Here are some points:
<-20 -19  -7  29  46 -17  11 -11 -26   7  26 -16  14  41 -10   1   7 -10  -4  18   8  12 -34  30>
<-12 -39   3  18  37  17  10  22 -16   1  -7  -2  30  66   3 -18  -8 -17  -3  14   5  53  28 -24>
< 41   1   5 -11 -85  37 -10   8  47  51  46 -32 -76 -74  -7  18 -59  12 -60 -11 -55 -27  60 -11>
<-67  22 -76 -26  36  32   3  -4 -25 -19  15 -30 -42 -98  35  14  44  46  51  25 -39   3 -20  11>
< 17  26  16  -1  18  -9   6   6   4   4  -5  -6  -6 -14   3   7  -2  -6  33   8 -11  -3   4   2>
<  61    7   29  115  -66  -33    4  -58   92  -48   36    9  -33 -127  -19   35    7   15   35  -17  -86 -127   84  123>
< 10  -6 -39  51  12 -10  18  51   0  17  10 -21  -1   1 -34   0  46  11   4  16  -3 -18  -6  43>
< 26 -39 -39   5  65  34  19  83  59  17  64   6  20  44 -47  23  70 -42   3  36   9 -41  -7  98>
< 20   3  11  50  18 -20  13  48   3  10   3   0  43  -2 -24  37  28  20  34  27 -26  30 -15  39>
< -7 -20  83 -51 -22 -43 -77 -81 -91   6   5  -1  10  63  -2  -4 -25 -22 -21 -47  15 -47 -66 -53>
< 43  39  -8   1  11  -7 -15  28  33  16  -5   7 -33 -35 -19  20  19  19   8  10  14 -22 -28   3>
<   4   50   48   47  -46  -24  -45   -2   36  -40   -2   10   -7 -106  -11   19    0  -17    2  -51   -1  -32   41   -5>
< 35   9  10  23 -13  17   5  -3  63  13  17 -22   7 -33 -55  13   6 -18 -17  15  -1 -17  16  14>
< 10 -26  12   2   9 -10 -13  -9 -18  12  -1   8  18  34  -6 -17  14  -9  -4   7   2   8 -22   3>
<-33 -19   0  21  23  -1   5  -1 -44  14 -10  19  23   0  13  -8  26   8  32  -4 -48  36   0  24>
<-16 -25   9  26  44 -32 -17   1 -32  23  17  43  40  87 -49 -42  53 -26 -13  11  57 -13 -46 -32>
Here are 11 more points, each followed by its number:
<-10 -19  25  78  -7 -19  49  20  17   0  23 -31  38 -28  -5  39  14  13  26 -20 -75   8  22  79> 0
<-103  -23 -101   35   12   82   53  127  -70  -41   -8  -43   -9   17   21   52  -10   25   58   39  -51   95  102    6> 1
<  58  -53 -110   -9   16   87   57  106   58   35   51  -24    4   35  -21   15   51   26   13   22  -14  -49    8   96> 2
< 11  23 -36 -16 -65   9  12  11   7   4   1 -88 -43 -52   3  19 -11  29 -10   3   2  15   3  -6> 3
< -8  -3   5 -13  -5  -6 -44 -15  -5  -1   7  -9 -26  26  20 -16   3   1 -22  12  10 -33 -37  -8> 4
<  1  17  20 -65 -14 -35  -4 -83  -7  11 -12 -17 -16 -11  52   0 -35   7  26 -24   7  18 -30 -54> 5
<-127   60  127 -126 -122    4  -42 -127   13  -44   41   55  -45  -86   98   46  -97  -45  -10 -127  -72  -95   91    4> 6
<-69 -48   7 -92  -2  35  18   2 -17  23  52  10  78  36  81  10 -12 -40  35 -55 -16  59  72  27> 7
<  57   16  127   25    0 -121    0 -119  -16  -74  -46   14   11   -2   -7   30  -35   37   51  -20   45   -2  -47  -69> 8
<-23  -6  22  12  -8 -25 -10   3 -34   9  -7  22  23  10  -1 -18   5   0 -15  -6  -6  12 -10  -1> 9
<-26 -30 -84 -31  13  82 -12  44  -9  27  14  -7  61  60  24 -52 -10 -34 -33  19   4   6  27 -16> 10
Which two of these numbered points are nearest to each point below by angle, seen from the average point of the first points? Their numbers follow each, nearest first.
<-66 -38   5 -54   2  11  13   7  -7  -1  37  18  72  48  45   7 -20 -65  18 -32 -12  30  69  29> > 7 10
<  4  10  32 -19  -3 -27  -7 -26  -8  13 -12  -2  11   7  14  -9  -8   3   6  12  -2  24 -33 -26> > 5 9
< -6 -18 -16 -13  13  -9 -42   3 -35  -6   4  14 -42  50 -15 -60   8   6 -58  -3  30 -32 -39 -26> > 4 9
< 25   1 -80  61 -17  -4  38  79   4  28  25 -55 -12   6 -36  -1  49   3  -2   6 -24 -29 -20  59> > 2 1
<  6  23 -33  -8 -50  17  34   5  32 -21 -50 -48 -18 -22   5   9 -14   4   0  12 -40  39  -6   5> > 3 1
<  6  38 -45 -18 -28   5  -3  11  26  12 -27  12 -42 -62 -13   3   8  17 -10  -3  14   6   1 -12> > 3 5
Here are 11 other points, each followed by its number:
<-69 -28  34 -30  -1 -15 -55  -7  -8   1  32  26  10  78   4  -2 -14 -57 -48 -48  23 -26   3   3> 0
< 57   8  42   6  -9 -24 -21 -42   2   2  11 -10  -6  21 -15 -21  -4  -2 -22  -3  17 -56 -33  13> 1
< -25  -48 -102  -18  -22   83   41   94  -11   54   -9   -1   20  115   18  -62   16    9  -69    3   16   26   32    4> 2
<-125   53  -75  -41   24  -13   11   86  -70   34   19    3 -127 -105   74   11  -44   81   46  -15 -127   34  -21  -40> 3
<-19 -10  22 -27   8  19   8   1  -6  -3  11   1  41  29   1 -25 -23 -40  -1  -5  -1  15  25  27> 4
< 45  -4 -51  32  10  66  47  40  64  14   2 -61  15  70 -30 -12   5 -27   2  59 -35  37 -13 -27> 5
< 56  23   5  51  49 -49   8   9   9 -18 -42  -1 -32 -25 -29  19   2  86  26  16  25 -37 -70  16> 6
<-42 -36 -76   4  29  48  19 -29 -12  -3 -23  14 -13 -71  16 -31  45  65  34  10  10   1 -38 -15> 7
<-35  40 -16 -41  -3  19   5 -15  -7 -39 -19  13 -67 -16   8  37 -50 -23 -26  -6  31  23  35 -59> 8
<  0 -13 -45 -16   2  15  -6 -19   8   1  -5   8 -28 -18  -5 -21  12  13 -23  -1  19 -35 -31 -18> 9
< 15  13  23 -32   1 -15 -17 -36  -8   2 -23  10  21  13  18 -23  -9  -2  -3  -5   5  21 -21 -31> 10
Which two of these numbered points are nearest to each point below by angle, seen from the average point of the first points? Their numbers follow each, nearest first.
< 28  17   3  -9 -59   4  -5   6  33  15  -6 -26 -19  10 -23 -26 -11 -19 -58  -5  21  -5  -6 -29> > 1 9
<  2 -19 -35   5  29  13   7  -1  -1  11 -25  19   8 -41 -27 -24  44  30  10  22  21   8 -33  -5> > 7 9
< -55   39    0  -43    4   54  -38  -11  -10  -34    5    4 -107  -45   32   25  -93  -18  -38  -11    7   20   58  -64> > 8 3
<-21  -7 -15 -43 -17  14 -41 -99  -6   2 -30  16 -60  -9 -17 -63 -15  -4 -53 -17  79 -92 -57 -44> > 9 1
< 15   3  -9  28   2 -34   3  45 -18   7  14   5  12 -24  10  79   2  48  13  19 -23  18  -1   5> > 3 6
< 38   1  -1  23  13 -19   0  15 -10 -23 -19  19 -22  29 -29  -2  22  40   3  15  26  10 -23  -5> > 6 10
